Named turns come first, each shown by rows before and after it. Which turns, in which order, take the first row of each pair that follows to the second? Write the first one first, as in the answered first pair.
turn nevo:
[-0.78 -0.80  3.82  1.59 -1.29  1.05  0.25 -1.38  0.09  0.40 -0.37 -0.78
 -0.80 -0.86 -0.48]  ->  [-0.47 -0.56  3.30  1.58 -1.16  1.30 -0.10 -2.05  0.41  0.76  0.79 -1.08
  0.05 -0.66 -0.68]
[-0.69  1.20 -1.55 -0.69 -1.46 -3.01 -3.12  4.07  0.02  0.33 -0.27  1.14
  1.30 -1.88  0.41]  ->  [-0.83  1.45 -0.67 -0.46 -1.11 -2.80 -2.06  4.15  0.97 -0.31 -0.21  1.24
 -1.47 -2.24  1.33]
[ 0.21  0.80  1.06  0.41 -1.42 -1.40 -1.39  1.70  1.35 -0.16  0.67 -0.56
 -1.30 -0.45  1.44]  ->  [ 0.53  1.37  0.35  0.58 -1.33 -1.00 -1.90  0.94  1.80  0.39  1.74 -1.14
 -0.01  0.06  1.19]
[ 0.51  0.75 -1.95 -0.18  0.95 -0.51  0.63  1.06  0.43 -1.60  0.15 -1.44
 -2.05  0.08  1.29]  ->  [ 0.85  0.97 -2.54 -0.16  1.09 -0.15 -0.28  0.18  0.35 -1.07  1.37 -1.79
 -0.27  0.23  1.09]
turn zodo:
[ 1.64  0.69 -3.68 -0.08  1.60  2.50  0.67 -4.16 -1.22 -0.71  1.64 -0.97
  2.68  1.69  0.02]  ->  [ 0.22  2.43 -3.74  1.57 -0.33  1.97  1.40 -3.78 -0.48 -1.86  0.78  1.01
  0.82  0.03  2.88]
[ 0.40  2.14 -2.59  0.74 -1.55 -0.12 -1.14 -2.46  1.67  1.80  2.61  0.73
  2.55 -1.09  0.31]  ->  [ 0.14  2.05 -1.89  0.62 -1.87 -0.28 -1.34 -2.24  2.01  1.95  2.43  0.35
  2.89 -1.12  0.21]
[ 0.58 -3.13  4.86  0.05  0.64  1.53  6.22 -2.32 -0.26 -1.90 -0.99 -1.72
 -5.20  1.53  0.32]  ->  [ 0.12 -3.14  5.20  0.07  0.18  1.60  5.73 -2.40  0.15 -1.86 -1.06 -1.72
 -5.37  0.90  0.44]
turn Mef:
[ 1.37 -0.41  0.34 -0.08  1.52  1.15 -0.06 -1.15  0.21  1.29  2.01 -2.09
  0.93  1.09 -1.32]  ->  [-0.71  0.58  0.07  0.73 -0.65 -0.40 -2.09  0.08  0.47  1.85  0.84 -0.71
  3.41 -0.74 -0.45]
[-2.57 -0.94  0.53  1.32  0.27 -0.27  2.62 -1.79 -0.77 -2.27 -3.64 -1.17
 -0.97  0.87  0.90]  ->  [ 1.04 -0.67 -1.44 -0.72  3.50  0.38  1.09 -1.94  0.17 -1.31  1.11 -3.07
 -1.35  2.09 -0.75]
[ 0.00  0.59 -2.74 -0.77 -0.04 -3.00 -0.88  3.81 -0.70 -1.78  0.70  2.66
 -1.79  0.30  1.64]  ->  [-0.46  0.19 -1.77 -0.27 -0.28 -2.31  1.12  2.87 -1.38 -2.47 -1.36  2.91
 -3.11  0.57  2.27]
Pairs:
Between the rows of a pair lie two turns.
[ 0.16 -0.75 -0.27 -2.19  0.94 -0.12 -0.75  3.26 -0.66 -0.56  1.04 -2.09
 -1.34  1.67 -3.72]  ->  [ 0.46  0.77 -1.11 -1.79  0.75 -0.32  1.04  3.20 -0.31 -2.20  1.10 -1.27
 -3.76  1.43 -1.78] | nevo then zodo
[-1.04  0.90 -3.47 -0.65 -1.14  0.19 -1.31 -0.57 -1.27 -0.55 -0.84  2.77
  1.46  0.17  0.61]  ->  [-0.05 -0.12 -2.26 -1.14  0.36  1.34  1.91 -0.86 -1.45 -1.68 -1.41  1.81
 -2.52  1.27  0.45] | nevo then Mef
[-0.06 -0.43  0.68 -0.04  0.53 -0.76 -0.07  0.91 -0.79 -0.56 -2.29  1.44
 -1.69 -0.60  1.08]  ->  [ 2.21 -0.10 -0.50 -0.70  2.63  0.48 -0.18 -0.56 -0.38  0.33  0.98 -0.15
 -1.69  0.27  0.46] | Mef then nevo
[ 0.33 -0.76  1.72 -0.85  1.03  0.72 -0.30  0.26  0.81  2.07  1.16 -1.22
  1.02 -0.96 -0.89]  ->  [-0.19  0.41 -0.51 -1.12 -0.55 -0.53 -1.60  0.60  0.02  1.79  0.19  0.38
  2.80 -1.36  0.06] | zodo then Mef
[-0.18 -1.56  2.29 -0.30 -0.78 -0.81 -0.27  2.46  2.88  0.64 -1.72 -2.47
 -4.20 -0.32  0.36]  ->  [ 1.80 -1.71  1.38 -0.65  1.27  0.56 -0.98  0.75  3.05  1.64  1.10 -4.02
 -2.99  0.63 -0.45] | zodo then nevo
[ 2.18  1.06 -1.59 -0.37  0.86  0.42  1.64 -0.77  0.32 -0.45  0.82  0.58
 -0.86 -0.10  0.88]  ->  [ 1.09  1.49 -1.90 -0.06 -0.48 -0.38  0.85 -0.27 -0.15 -0.58  0.08  1.55
  0.50 -0.86  1.53] | nevo then zodo
[-2.84 -1.77  3.66 -0.33 -1.96  1.48 -0.13  0.91 -1.62 -0.61 -2.46  2.62
  3.42  1.51  0.40]  ->  [ 1.78 -1.40  1.56 -2.69  2.06  2.26 -1.89  1.11 -0.56  0.58  3.61 -0.23
  3.30  2.90 -1.59] | Mef then Mef
